Each row of R is roughly a mix of the hidden directions of one of 4 groups.
R:
[[-37   9  37  -2 -10 -30  -6  25 -29 -32]
 [-46  10  12  12  26 -26 -21  22 -24 -33]
 [ 25 -27 -52   7   7  27   3   8  -1  38]
 [ 38   0 -37  -7   5  43   6 -30  26   1]
 [ 38   8 -38 -21 -27  10  -3  -8 -42  19]
 [ 13  -5  -8  24   0  10  40  -7  -7 -61]
 [  5  24 -16 -34 -41  30  16 -11 -37   9]
 [ 23  55  14  18  10   9   3  17 -30 -31]
 [  0   2   7  43  25 -43 -17  32  26   2]
 [-10  31 -24 -17 -16   3  26 -33  37 -32]
 [ 18 -53 -22  15  30 -10 -37   0 -10   5]
 [-19 -13  41  16  29   9   4  -2 -21 -51]
 [-13  20 -27   5 -15  15  20  33  -4  55]
 [ 21  46   4 -15  11  -7   2  38 -42   9]
 [-42  12  -1  16   5 -20  18  39 -18  39]
 [ -5   0 -33 -25  -7  22  12 -50  24 -29]
 [ -8  -2 -11  21  30 -26 -29   4  16  55]
 [ 19  21 -22  12  26   4  45 -41 -19 -11]
 [-12 -25  32  19  -1  35  18  45 -13  22]
 [-17 -58  -5 -15   5 -19   0  -6  30  34]
 [-16 -28   0 -28 -26 -24 -27   2  35 -37]
 [ -1  -7  -1 -30 -25 -25 -22  19  21 -54]
 [ 39  -6   2 -31 -54  21  19  -3  14   3]
 [  4  23  21  65 -13 -28 -10  -4  -5  10]
 [  2  37  55  21  22  -3   1  20 -17 -17]
 [ 43 -10 -12 -17 -21  32  27 -31  30  -2]
 [-10 -40  13   4  45  13   7  -6 -43 -19]
 [  4   4 -20  12 -34  30  60   1   8   0]
 [-32   6  26 -17  17   5 -18   1  15 -59]
 [ 16  21   9  29  29  22  20   0 -42  35]
 [-18  34  -7   0 -18  20  55  15  -3  30]
 [  8 -36  18   2  -7 -18 -34 -13   5 -54]
 [ 41   1  27 -13 -25   9 -15 -43  16 -29]
 [ 19  15 -34 -23  -7 -38 -15 -44  19  -9]
 [ 21  -9 -41 -24 -12  -9  -9   2  18  54]
 [ -2   0  16  30  20 -21  22  32  42 -33]
 [-22  31 -29 -22  -6  -1  26 -27  40 -22]
 [ 22  32   4   8  11  18  33 -13  11 -54]
 [ 28 -43  46   9  29  -5  10  20  -6  -6]
 [  0 -24  28  22  21 -10 -29  35 -29  32]
 [-23 -11 -40   8  16  10  15  43 -28  28]
 [ -8 -44 -28  21 -15  -4  -8 -46  27   3]
 [ 16 -24 -10 -11  20  15  21 -35  32 -45]
 [ -3  45  54   2 -13  16   9  -1 -24 -18]
 [-42   5  26  31 -26  13  25   9 -35 -12]
 [ -4 -58   2  -6  31  10 -11  20 -13  35]
 [ 17 -22  36  17  28 -17 -25  25 -29  29]
 [ -4  11 -57  -2 -28  -2  41   0  21 -12]
 [-55  -2 -38 -17 -12   5  -5 -16  29  17]
 [ -7   7 -43   8 -17  12  51 -15  29 -16]
 [ -9 -55  25   3  22  23   7  29 -17  20]
 [-45  -1  14   6  10 -32 -14  40 -31 -15]
 [ -3  22 -35  -1 -20   1  -3  28  -4  58]
 [-13  13  33  28 -22  33  37  27 -21  -9]
 [  9  48  -2  17 -19 -32  -9 -31  16 -31]
 [-24  -9 -35  24  19   1  11  36 -25  39]
 [-39  25  30 -14   9  35 -18 -17 -33   5]
 [-11 -10   8  53 -13  -6  14   0 -44  30]
 [-40  -1 -30  16  22  -7  14  43 -18  27]
 [-70 -16   3 -13   7  20 -10   3   9  21]
 [-40  47   0   4   2   0  32  23  -4  31]
 [ 26  17  -2  15  11  -1  28  16 -46 -43]
 [ -3   6  26   9 -15 -35 -29  16  -9  54]
 [ 17  39  -7  22 -30 -41 -12 -26  26  -1]
 [ -9 -53  -2 -25  32  26  12   7 -31   6]
 [ 13 -39   2   8 -11 -23 -44 -26   6 -37]
 [ -6  15 -16  14  13  16  22  -4 -17  67]
 [ 42 -19 -20 -13   8  19 -19 -35  37 -18]
 [-11 -47  11 -27  46  16 -22  19   6  -3]
 [  2 -33  22  14 -16  -1 -16  20   2 -60]
 [ 58  21  -4   1 -17  11  16 -11 -21 -35]
 [-11   4  43   2 -46 -32  -4  25 -21  14]
 [ -2  39 -25 -19 -38 -18 -16  -3  41  10]
 [ 18 -35  -9 -50  30   3 -18   3  31   0]
 [ 21  28  -3  -8 -18  34  27 -37  32 -21]
 [-12 -16 -29 -37 -18  17 -16 -37 -19  34]
 [ 22  19 -23  14  10 -44   8 -13  47 -18]
 [-22  48 -33  16 -14 -27  -6  -3  35  -4]
 [  2  17 -38 -30 -29  21   9  21  12  42]
 [ 22 -11  -8 -44  22 -13 -28  -9  45 -15]
 [ -8 -21  31 -40 -26 -24   6  38 -25  -2]
 [ 54  11 -13   4   0 -30 -16   8 -33  28]
 [ 29 -20 -18 -18  13 -23 -33   1  38  35]
 [-12  -5   5 -14  57 -16 -44  -7  -5 -22]
 [ -9   8 -47  -2  -5 -18   7 -26  52 -15]
 [ 19  -9   1  15 -10  -7   7  17 -19 -70]
 [-34 -20  25   7  -4  38  27  30 -31  -2]
 [-57  -8 -29   3  -8  -6  -6  -2  45   9]
 [ 39 -24   7 -24  16 -22  25  29 -21  31]
 [-19  25   7  -9  -6  19  39  57  -6   7]
 [  3  29  -6  32   0 -52 -17  26  17  21]
 [ 17  48  -6  19 -25 -35 -15 -20  31  -7]
 [-12  14 -19 -13 -18  20  26 -32  35 -43]
 [-22  23 -40 -12 -29  22  11 -31  23 -27]
 [-19  25 -12 -27  -6  -1   0  25   6  62]
 [ 25  -2  18  41  18 -37 -23  36  -7  14]
 [ -1 -27 -34  26 -11   4   1 -52  29  14]
 [  5  41  26 -11 -15   9  12 -37  34 -30]
 [-20  14 -17  -3 -18  13  11  43   1  54]
 [-11 -41   0 -28  39  31  12   5 -31 -13]
 [ 13 -50 -15  14  31 -16 -42  -4  -4 -15]
 [  8 -51 -15 -13  24  -1 -17  12  -2  48]
 [-35  59  10  20  -6   3  30   0   5  14]
 [ 18 -15  21  -6   8 -20 -20 -20  -5 -64]
 [-36  36  32  -2 -28 -21  23  26  -7  15]
 [ 38 -38 -25   9  25   7 -36 -26  12   1]
 [-24  -2  36  32  15 -23  -4  49  13   9]
 [ 29   9  26  17  12  -2 -19  30 -52 -18]
 [-20 -38  20 -13  34  35  12  18 -28 -17]
 [-18  48  -2  13  25  19  31 -32  25  -1]
 [ 21  36 -36   1 -32 -31   1 -32  10  14]
 [ 19 -12  21   1   3 -16 -12  11 -27 -64]
 [ 23  46  10   7  17  21  37  15 -16 -31]
 [ 27  18   4  58 -18 -24  10 -12 -14  24]
 [ -5 -22 -28 -41 -20  14  -8 -31 -19  37]
 [ -2   8  41   0 -22 -38 -20  10  -5  46]
 [ 42  -1 -20  -8  -5  33  12 -40  36   5]
 [-17 -15   1 -22 -28  -9   4  25  31 -54]
 [ -5  20  -4 -19   6  -5 -25  -6   6  69]
 [-10 -35 -28  17  43  -9 -30  20 -27   4]
 [ -5  -5  24 -38 -11 -22 -49   8  29 -20]
 [-10  -9  42  -6   3  35  -7  18 -51  12]
 [ -7 -37  11 -37  38  17 -24  24  24  -6]
 [-18   8 -20  25  66   2  -9 -21   6  -1]]

Which three rows in each list fit none of the groups? Every other row fits one group, some only roughly. Give them in the order they come.
  * q461: [ 19  46  27  -6  33   6   3  14 -36  21]
  * q64: [-28 -10  -4 -20 -26  31  21 -13 -17 -50]
  * q185: [ -1 -37  27 -38  -2   0 -32  -6  40 -11]
  * q914: [-14   0   7  -8 -15  13  10   7 -27 -69]
  * q78: [ 28 -47 -36 -10 -11  20  -8  24 -27   3]
  * q364: [ 30  23  -7  21  26  12  39 -12 -39 -23]
  * q143: [ 25   5 -33  -5 -36  41  32  11 -22   0]
  * q785: [ -6   2 -47 -24 -35  32   2 -34  -2  -7]
  * q586: [ 18  11   2 -28  21  12   9 -44  42 -27]
  * q464: [ 17 -27  15 -22 -10  48   1 -17 -43  -6]
  * q751: [  0  11  41  -5 -29 -28 -24  14 -31  35]
  * q778: [-11  -6  39 -14  -1  -5 -19  55 -12 -29]
  * q519: [ 23  14   6 -26  27   8   6 -43  42 -22]
  * q685: [-25 -12  22 -50  34  36   8  12   3   0]
  * q651: [ 16   6 -21 -38  21 -24 -29 -27  33 -23]
 | q64, q185, q685
  * q558: [-22 -20 -27 -44 -26  33 -12 -18   6 -23]
  * q95: [ 10  21  11   2  16  17  49  31 -35 -23]
  * q983: [-20   8 -15  -4 -20  18  68  16   0   0]
  * q147: [-42   7 -12  11  27  -4  -8 -12  43  39]
  * q690: [ 30  32  26  14   6 -52  -4  26   3  11]
  * q748: [ 21 -44  32 -13 -11  25 -38 -11   4 -21]
  * q471: [-19  18  -6   0  -2 -15  25 -20  59 -31]
  * q53: [-18 -17 -49 -35 -26  12   4 -21  -2  29]
  * q984: [-36 -27 -19  -2 -34  10  17   6  48   2]
  * q190: [-28 -18 -23 -23 -21 -13   7 -23  54  -9]
 | q558, q147, q748
  * q527: [ 28  21   6  26  30   9  22 -42 -21 -27]
  * q203: [-29  -4  39   7  28 -48 -25  -6  15  -5]
  * q608: [ 18   5 -40   4 -31  49  27   6 -17   1]
  * q993: [-15 -19  54 -11   8   2 -45  -3  24   4]
  * q298: [-30  -4   3  16 -17 -19  -3  48 -45  14]
  * q214: [ 12  -9 -11  15  13  47  13 -30 -13  47]
  * q221: [-14 -21  45 -19   2 -12 -55   3  11  -3]
  * q232: [  1  21  -3 -35 -15 -29 -13  53 -24  -7]
  * q360: [ 23   0   4  33  17  19  29 -22 -20 -48]
  * q834: [ 22  39  12   2 -13  22  14 -48  31   9]
  * q503: [ 17 -37  18 -22   0  47  -1 -19 -37   2]
  * q125: [  9  37  20  22   0  -3  -1  19 -28 -53]
  * q412: [ 14  17  -2  -8 -16  -2 -17  22 -55  41]
  * q245: [  6 -50 -39 -23  16  27   0  12  22  13]
 | q214, q125, q245
  * q906: [-29 -35 -14 -24  -8  13 -26 -33  -5  39]
  * q458: [ -4  -7 -34  26   0  11  12 -34   5  54]
  * q891: [ 32 -26   1  -8   0  33 -25  -9 -51  13]
  * q628: [ 32 -11  -6  19  -2  -2   8 -23  35  54]
  * q283: [  5 -27  31  39  20  16   8  -4 -20 -44]
  * q853: [-19   4 -12   8 -18  18  67  23   9   0]
  * q623: [ 50  -1  30   1   4 -27 -12  34  -7 -29]
  * q365: [-19 -31   4 -29  31  39 -20   2  25 -24]
  * q930: [ 30 -21 -15  24   9  10  39 -11   9 -48]
  * q244: [ -7  33  -6  37  13  15  34 -30  15  33]
 | q623, q365, q930
  * q145: [-41  28 -35  11  31  12  25  17   9  20]
  * q836: [ 37 -19  54  -7   0   9 -17  13 -27  17]
  * q740: [ 39   3 -21  30 -34 -20   6   2 -35  26]
  * q783: [-14 -13 -15  11 -33  11   1 -53   7  39]
  * q975: [-26  24  -6 -17   5 -21  28 -22  52 -16]
  * q852: [ -8  19  32  58  -3 -16   7 -15 -20 -24]
  * q521: [ 26  27 -33  13 -30 -15   0  -3   9  50]
  * q772: [  2 -37   1  -8 -15 -20 -57 -21  22   9]
  * q337: [ -1  17  52  -1 -23 -27 -26 -18   4 -32]
  * q637: [-14  -9 -41 -23 -38 -14   8  13  43 -11]
 | q836, q740, q783
  * q285: [-13 -13  32 -19 -12 -13 -22  57 -13 -21]
  * q257: [ 10 -42  25 -21 -17 -31 -25  18 -12 -33]
  * q593: [-17  -4 -11 -13  -2  51  33 -46  -1  -2]
  * q134: [ 41  29  15   7  28   5  16 -15 -38 -30]
  * q357: [-47 -15  28  -9  -7  44   3  26 -20   1]
  * q546: [  0  -3 -55  10  28  25  11  24   8  31]
  * q135: [ 39   8 -30  22 -15 -26   8 -21  -9  43]
  * q193: [ 34 -29 -44   2  28  36   9  -8  -7  12]
  * q250: [-29  12   1  -3 -33   5  63  18   1   3]
  * q196: [-20  48  19  29 -17 -33  19   1 -20 -18]
  * q218: [ 10  32  13  56 -11 -31  -7 -22  -5 -18]
  * q880: [ -9  -3  14  17  26 -37 -31  34  34 -20]
 | q593, q196, q880
  * q972: [  5 -35  26 -18 -36 -30 -27  27 -21  -5]
  * q392: [ 31  11  17   8   6 -40  -5  31 -22  41]
  * q717: [ -8  49   5 -13 -19  38   2 -21 -26 -27]
  * q792: [ 35  35  15  18   1 -53   8  14  15   3]
  * q567: [-48 -12  38  17  10  10  12  38  20  -7]
  * q960: [-10 -10 -10   4   6   5 -15 -44  28  55]
  * q468: [ 52 -13  12  -5  14  28  -9 -14  10 -45]
  * q602: [ 10 -51  18  -3 -25   3 -28 -10  -2 -42]
  * q17: [ 21   0  -4  29  31   5  -1 -49 -27  31]
  * q520: [ 23   9  15  29  17 -10   8  21 -10  60]
 | q468, q602, q520
